In the data rows, the value 128 means zero.
Here are some points:
[90, 93, 171, 197, 135, 141, 189, 237, 98, 168, 109, 105, 177, 124, 126, 137, 115, 150, 128, 130, 129, 145]
[149, 106, 99, 125, 138, 113, 154, 121, 80, 126, 93, 121, 118, 156, 148, 105, 185, 139, 131, 108, 118, 122]
[156, 154, 108, 107, 155, 93, 126, 115, 178, 154, 125, 115, 138, 110, 152, 152, 102, 124, 136, 119, 141, 99]
[122, 132, 153, 185, 155, 134, 102, 91, 255, 93, 118, 144, 181, 193, 91, 80, 101, 224, 86, 156, 114, 151]
[159, 133, 106, 102, 139, 96, 127, 99, 156, 131, 123, 124, 124, 113, 148, 131, 109, 125, 137, 116, 136, 107]
[145, 89, 109, 101, 154, 164, 103, 164, 100, 104, 140, 148, 68, 187, 149, 115, 124, 164, 74, 132, 164, 167]
[116, 126, 151, 120, 121, 130, 139, 125, 99, 125, 176, 138, 104, 115, 123, 126, 109, 104, 113, 133, 105, 128]
[132, 138, 135, 159, 105, 158, 95, 88, 177, 127, 100, 111, 139, 119, 97, 146, 134, 189, 116, 128, 110, 184]
[96, 89, 164, 205, 152, 130, 196, 217, 89, 202, 138, 105, 199, 128, 128, 128, 128, 128, 128, 128, 128, 128]
[110, 159, 135, 108, 114, 117, 110, 116, 124, 91, 100, 148, 124, 122, 129, 120, 132, 98, 146, 114, 156, 115]
[146, 157, 102, 88, 182, 109, 127, 99, 190, 91, 137, 132, 125, 125, 151, 121, 100, 102, 109, 146, 128, 128]
[123, 132, 148, 99, 107, 123, 113, 128, 104, 147, 178, 137, 111, 120, 131, 125, 136, 88, 129, 138, 108, 104]
[116, 126, 146, 114, 116, 130, 138, 126, 114, 139, 176, 142, 105, 117, 126, 126, 122, 96, 121, 139, 105, 106]
[118, 126, 149, 118, 114, 129, 139, 127, 96, 130, 176, 142, 99, 111, 121, 127, 116, 105, 115, 138, 110, 104]
23 more points follow, each with its number after it:
[154, 140, 108, 103, 153, 97, 129, 116, 168, 141, 126, 117, 135, 111, 163, 150, 104, 127, 139, 118, 139, 101] 0
[104, 117, 188, 210, 139, 118, 142, 145, 91, 153, 137, 118, 222, 120, 139, 129, 95, 128, 128, 128, 128, 128] 1
[153, 165, 115, 104, 77, 139, 89, 110, 98, 138, 129, 120, 132, 123, 103, 121, 155, 89, 146, 144, 93, 122] 2
[125, 142, 142, 100, 105, 127, 104, 128, 104, 148, 181, 137, 121, 118, 129, 126, 146, 89, 136, 137, 89, 104] 3
[144, 103, 93, 145, 160, 145, 233, 121, 91, 177, 122, 115, 123, 187, 130, 114, 236, 139, 128, 128, 128, 128] 4
[147, 176, 119, 100, 127, 100, 97, 99, 177, 153, 110, 128, 129, 115, 148, 129, 105, 101, 163, 117, 133, 101] 5
[157, 139, 122, 131, 102, 150, 89, 89, 95, 122, 109, 104, 137, 116, 105, 134, 150, 142, 128, 128, 128, 128] 6
[90, 101, 131, 147, 104, 141, 173, 119, 86, 68, 86, 129, 134, 108, 105, 142, 167, 143, 92, 126, 168, 121] 7
[158, 170, 127, 95, 111, 105, 85, 102, 184, 145, 117, 129, 128, 138, 107, 93, 103, 141, 133, 125, 118, 136] 8
[145, 64, 89, 127, 152, 149, 174, 145, 104, 112, 95, 127, 81, 128, 128, 128, 128, 128, 128, 128, 128, 128] 9
[88, 83, 127, 159, 106, 149, 164, 171, 87, 53, 102, 123, 128, 102, 95, 155, 148, 157, 107, 128, 128, 128] 10
[154, 170, 117, 98, 147, 106, 128, 97, 193, 128, 118, 128, 140, 110, 153, 128, 86, 98, 126, 129, 151, 108] 11
[154, 100, 88, 138, 159, 131, 219, 121, 83, 164, 113, 114, 128, 128, 128, 128, 128, 128, 128, 128, 128, 128] 12
[104, 145, 137, 118, 122, 120, 116, 118, 111, 93, 97, 145, 128, 122, 129, 116, 154, 103, 152, 110, 156, 118] 13
[92, 97, 144, 178, 124, 143, 184, 245, 87, 110, 113, 107, 149, 105, 110, 160, 102, 161, 123, 132, 169, 125] 14
[124, 124, 147, 128, 129, 134, 151, 121, 100, 136, 197, 144, 113, 123, 117, 123, 91, 120, 97, 136, 104, 108] 15
[85, 90, 134, 178, 119, 146, 164, 227, 87, 69, 104, 117, 126, 98, 106, 178, 121, 162, 121, 135, 179, 123] 16
[150, 171, 111, 91, 146, 98, 107, 96, 171, 153, 115, 125, 131, 110, 155, 149, 100, 111, 151, 120, 138, 103] 17
[146, 170, 105, 97, 121, 98, 94, 94, 156, 152, 111, 123, 129, 113, 142, 143, 117, 104, 163, 124, 131, 104] 18
[146, 179, 123, 87, 138, 102, 124, 92, 188, 136, 112, 128, 141, 112, 153, 136, 87, 103, 136, 122, 139, 105] 19
[115, 125, 144, 124, 127, 130, 156, 124, 99, 134, 180, 148, 106, 124, 119, 124, 95, 112, 128, 128, 128, 128] 20
[141, 174, 111, 86, 86, 137, 85, 106, 99, 142, 139, 124, 128, 128, 128, 128, 128, 128, 128, 128, 128, 128] 21
[151, 162, 114, 95, 164, 96, 126, 108, 179, 145, 117, 115, 136, 108, 158, 151, 100, 121, 137, 117, 142, 102] 22
Which two of these numbered points are nearest to each point below, looking only along the 3 directions in which the first points spread most? Their numbers follow each, nearest first.
[145, 83, 99, 108, 154, 167, 94, 159, 95, 96, 128, 150, 68, 178, 128, 128, 128, 128, 128, 128, 128, 128] > 9 7
[144, 134, 120, 111, 97, 145, 91, 98, 90, 123, 103, 107, 134, 116, 103, 125, 153, 105, 134, 135, 109, 160] > 13 6
[122, 121, 158, 196, 139, 113, 91, 97, 242, 86, 128, 138, 164, 181, 92, 80, 91, 211, 95, 135, 127, 150] > 8 6
[150, 164, 115, 96, 155, 99, 115, 98, 173, 144, 119, 120, 134, 113, 157, 147, 103, 114, 145, 117, 139, 103] > 5 17
[96, 118, 129, 140, 125, 130, 148, 113, 95, 83, 86, 142, 136, 107, 118, 127, 172, 119, 128, 113, 161, 122] > 15 20
[84, 88, 128, 166, 113, 152, 161, 186, 88, 65, 94, 118, 127, 102, 93, 171, 135, 157, 108, 131, 170, 121] > 10 4
[89, 101, 160, 199, 128, 140, 194, 253, 96, 141, 101, 104, 158, 115, 118, 150, 113, 155, 127, 131, 150, 136] > 14 16
[122, 144, 147, 102, 97, 126, 104, 128, 102, 149, 173, 131, 116, 117, 131, 126, 148, 86, 135, 136, 101, 101] > 3 2
[145, 76, 85, 115, 159, 168, 115, 163, 96, 95, 126, 140, 70, 156, 163, 119, 141, 128, 128, 128, 128, 128] > 9 7
[122, 138, 150, 100, 109, 124, 107, 128, 104, 151, 182, 138, 115, 117, 130, 125, 144, 91, 131, 139, 100, 101] > 3 2
[127, 94, 150, 187, 120, 136, 93, 84, 235, 114, 128, 131, 156, 167, 89, 122, 107, 206, 108, 113, 138, 158] > 8 6
[145, 178, 122, 85, 133, 101, 116, 98, 188, 144, 111, 128, 133, 115, 150, 134, 97, 102, 156, 122, 137, 106] > 19 5
